In the data rows, 128 means zero.
Two rows play each game, the first against the second. How much does the first row win by? 10 is about a draw, 20 a big win and 0 a big loss. Wins can go round in a circle: one row can beat a second, the second a third and the third the first. Each row has two weighted sums of its numbers, A and B, taken from their middle values. A row wins by its A times the other's B, less its B times the other's A.
[97, 99, 82, 116, 104, 94, 80, 123, 109, 102]
[120, 125, 116, 117, 108, 90, 78, 94, 97, 86] -> 13
[141, 164, 150, 119, 189, 160, 157, 162, 168, 152]
[106, 139, 127, 107, 106, 97, 100, 111, 111, 121] -> 10
[145, 143, 156, 140, 156, 117, 133, 138, 136, 136]
[117, 117, 97, 118, 92, 112, 93, 119, 105, 127] -> 12
[123, 156, 125, 127, 154, 157, 136, 140, 126, 166]
[114, 82, 89, 129, 65, 113, 116, 91, 98, 101] -> 9
[136, 144, 144, 135, 137, 144, 170, 135, 165, 126]
[101, 128, 104, 105, 101, 101, 110, 112, 118, 97] -> 11
[130, 116, 109, 126, 114, 112, 122, 114, 136, 97]
[140, 148, 149, 114, 136, 129, 129, 108, 121, 93] -> 16
[141, 89, 123, 160, 113, 110, 85, 143, 129, 137]
[139, 126, 124, 141, 144, 112, 142, 123, 137, 134] -> 15
[149, 126, 149, 161, 153, 137, 124, 153, 137, 162]
[115, 149, 120, 117, 130, 88, 99, 101, 113, 89] -> 9
[133, 127, 118, 136, 125, 177, 149, 135, 126, 149]
[131, 153, 142, 137, 148, 139, 138, 139, 148, 116] -> 10
[142, 119, 149, 163, 149, 131, 143, 120, 129, 145]
[154, 160, 179, 157, 189, 180, 176, 175, 187, 192] -> 14
[102, 92, 105, 123, 104, 96, 99, 113, 102, 100]
[134, 118, 118, 135, 109, 113, 101, 128, 114, 163] -> 11
[173, 151, 170, 174, 164, 151, 149, 158, 154, 170]
[136, 119, 134, 154, 140, 138, 149, 143, 150, 140] -> 11
[137, 172, 162, 119, 156, 176, 161, 145, 152, 141]
[122, 98, 109, 144, 101, 130, 113, 107, 95, 83] -> 9
[144, 134, 142, 152, 139, 115, 141, 142, 138, 160]
[122, 88, 99, 126, 109, 153, 124, 150, 139, 135] -> 14
[142, 148, 144, 120, 127, 114, 116, 134, 123, 119]
[121, 97, 94, 117, 98, 88, 104, 103, 87, 127] -> 12
[129, 132, 147, 123, 130, 128, 141, 154, 147, 141]
[131, 166, 156, 132, 147, 135, 136, 136, 142, 127] -> 8
[101, 135, 113, 98, 97, 105, 99, 116, 92, 139]
[144, 167, 162, 117, 139, 104, 117, 141, 135, 156] -> 11
[150, 141, 148, 143, 143, 166, 166, 143, 142, 116]
[119, 126, 139, 111, 120, 109, 116, 134, 117, 148] -> 10
[129, 129, 128, 141, 123, 76, 93, 146, 136, 125]
[136, 104, 118, 126, 125, 124, 133, 131, 139, 113] -> 16
[142, 125, 136, 150, 148, 146, 154, 150, 137, 123]
[110, 105, 107, 127, 115, 105, 93, 131, 130, 154] -> 10
[135, 131, 125, 135, 130, 124, 104, 147, 154, 140]
[116, 144, 133, 109, 115, 112, 94, 111, 123, 135] -> 10
[107, 170, 134, 96, 151, 165, 155, 151, 140, 162]
[114, 106, 105, 106, 94, 94, 89, 120, 117, 113] -> 8
[121, 93, 106, 154, 106, 109, 120, 114, 132, 98]
[137, 133, 138, 136, 138, 115, 126, 115, 153, 101] -> 11
[122, 158, 155, 118, 129, 149, 155, 138, 142, 116]
[143, 122, 134, 150, 148, 122, 121, 118, 125, 111] -> 10
[124, 91, 108, 125, 115, 157, 132, 130, 117, 171]
[106, 92, 67, 114, 92, 78, 80, 100, 123, 84] -> 10
[94, 121, 93, 95, 114, 105, 104, 129, 97, 153]
[103, 134, 111, 94, 101, 83, 98, 93, 115, 108] -> 12
[124, 138, 119, 111, 130, 130, 128, 124, 104, 108]
[148, 159, 130, 141, 162, 121, 121, 120, 140, 117] -> 9
[133, 116, 114, 146, 128, 153, 158, 112, 138, 112]
[145, 118, 142, 139, 139, 116, 127, 139, 144, 122] -> 8
[150, 125, 146, 151, 124, 143, 146, 156, 113, 177]
[167, 111, 139, 170, 100, 134, 123, 114, 126, 81] -> 14
[112, 108, 95, 129, 95, 88, 84, 124, 122, 116]
[136, 167, 151, 123, 149, 104, 120, 118, 132, 94] -> 12
[109, 112, 97, 113, 112, 109, 101, 116, 107, 160]
[148, 129, 138, 153, 160, 183, 143, 131, 172, 125] -> 11
[138, 113, 128, 147, 118, 115, 115, 130, 108, 146]
[97, 75, 77, 111, 75, 105, 103, 101, 101, 96] -> 12
[119, 146, 142, 110, 108, 148, 140, 109, 122, 109]
[132, 125, 123, 124, 99, 80, 89, 102, 109, 81] -> 5
[151, 139, 142, 148, 142, 148, 135, 126, 156, 152]
[127, 120, 146, 140, 148, 124, 137, 137, 141, 156] -> 10
[137, 128, 136, 152, 153, 132, 124, 114, 148, 110]
[126, 173, 157, 113, 159, 136, 128, 148, 123, 151] -> 14
[109, 99, 84, 106, 90, 100, 91, 93, 131, 88]
[152, 137, 157, 158, 146, 165, 144, 129, 127, 149] -> 18
[150, 76, 114, 141, 97, 117, 114, 131, 109, 155]
[169, 129, 147, 156, 146, 131, 135, 135, 129, 142] -> 9
[134, 147, 134, 109, 109, 120, 108, 114, 111, 91]
[156, 175, 180, 141, 162, 134, 128, 157, 157, 186] -> 10
[116, 113, 98, 137, 125, 99, 103, 132, 124, 151]
[90, 55, 58, 107, 54, 85, 72, 86, 79, 67] -> 17
[132, 124, 122, 111, 110, 150, 140, 102, 104, 127]
[139, 133, 141, 138, 137, 126, 127, 143, 114, 164] -> 13
[109, 92, 103, 136, 108, 134, 126, 87, 116, 115]
[100, 104, 113, 128, 88, 105, 93, 116, 125, 92] -> 10
[122, 140, 129, 130, 145, 156, 153, 146, 118, 136]
[156, 156, 162, 141, 189, 183, 181, 152, 176, 139] -> 9
[117, 135, 134, 114, 117, 144, 119, 116, 116, 95]
[133, 115, 138, 137, 131, 146, 140, 148, 145, 127] -> 13
[132, 142, 135, 134, 152, 185, 184, 156, 156, 135]
[138, 132, 139, 127, 134, 139, 160, 133, 139, 139] -> 10
[109, 88, 80, 104, 91, 115, 120, 97, 134, 107]
[134, 127, 139, 147, 151, 171, 170, 159, 157, 147] -> 10
[100, 137, 118, 102, 114, 120, 116, 122, 96, 134]
[141, 151, 132, 144, 158, 141, 121, 126, 163, 119] -> 8
[147, 142, 145, 134, 146, 135, 135, 144, 156, 122]
[115, 105, 107, 129, 125, 141, 153, 148, 127, 167] -> 9
[137, 108, 117, 144, 119, 103, 101, 117, 126, 132]
[131, 128, 128, 146, 155, 134, 151, 118, 120, 130] -> 9
[132, 117, 115, 135, 131, 121, 130, 128, 132, 113]
[156, 136, 161, 157, 166, 140, 146, 145, 158, 139] -> 8
[124, 93, 97, 125, 104, 109, 110, 123, 115, 112]
[125, 94, 99, 145, 113, 95, 110, 135, 105, 117] -> 5
[133, 132, 139, 133, 130, 124, 116, 144, 144, 152]
[139, 124, 123, 141, 131, 113, 117, 126, 122, 129] -> 12
[134, 129, 119, 125, 143, 122, 113, 134, 125, 163]
[123, 138, 135, 116, 86, 100, 88, 109, 105, 114] -> 9
[114, 103, 108, 128, 116, 114, 101, 130, 164, 118]
[149, 141, 158, 150, 150, 141, 114, 146, 160, 131] -> 10
[104, 83, 96, 119, 103, 84, 110, 124, 108, 101]
[147, 174, 160, 118, 149, 157, 144, 135, 168, 115] -> 12
[110, 111, 102, 115, 74, 119, 119, 123, 93, 103]
[140, 157, 155, 130, 137, 120, 102, 108, 103, 143] -> 9
[130, 125, 125, 123, 102, 108, 82, 141, 130, 154]
[135, 153, 161, 125, 149, 171, 152, 149, 153, 121] -> 6
[145, 153, 149, 138, 133, 134, 132, 139, 134, 134]
[125, 110, 120, 123, 134, 117, 123, 118, 120, 140] -> 10
[152, 110, 136, 135, 133, 167, 168, 135, 159, 92]
[133, 127, 135, 154, 161, 141, 153, 132, 153, 137] -> 11
[110, 133, 120, 108, 102, 139, 138, 126, 131, 131]
[116, 98, 99, 138, 107, 93, 86, 131, 100, 132] -> 9
[105, 117, 107, 122, 120, 132, 141, 123, 156, 100]
[135, 139, 148, 128, 123, 122, 106, 134, 123, 114] -> 12
[130, 123, 127, 122, 160, 138, 145, 145, 145, 132]
[116, 90, 103, 126, 104, 133, 153, 111, 101, 116] -> 11
[120, 91, 101, 130, 114, 124, 119, 116, 98, 110]
[150, 159, 148, 137, 144, 163, 157, 141, 116, 158] -> 10
[118, 81, 97, 124, 84, 138, 134, 94, 103, 111]
[151, 135, 154, 143, 161, 138, 132, 158, 149, 163] -> 12
[153, 170, 160, 138, 151, 107, 125, 142, 131, 129]
[118, 99, 102, 128, 110, 117, 117, 117, 101, 149] -> 9
[126, 110, 111, 133, 124, 145, 112, 145, 113, 119]
[126, 112, 115, 116, 126, 104, 107, 122, 142, 113] -> 12
[153, 122, 139, 143, 144, 166, 175, 146, 125, 156]
[113, 109, 105, 128, 98, 123, 120, 136, 135, 148] -> 12
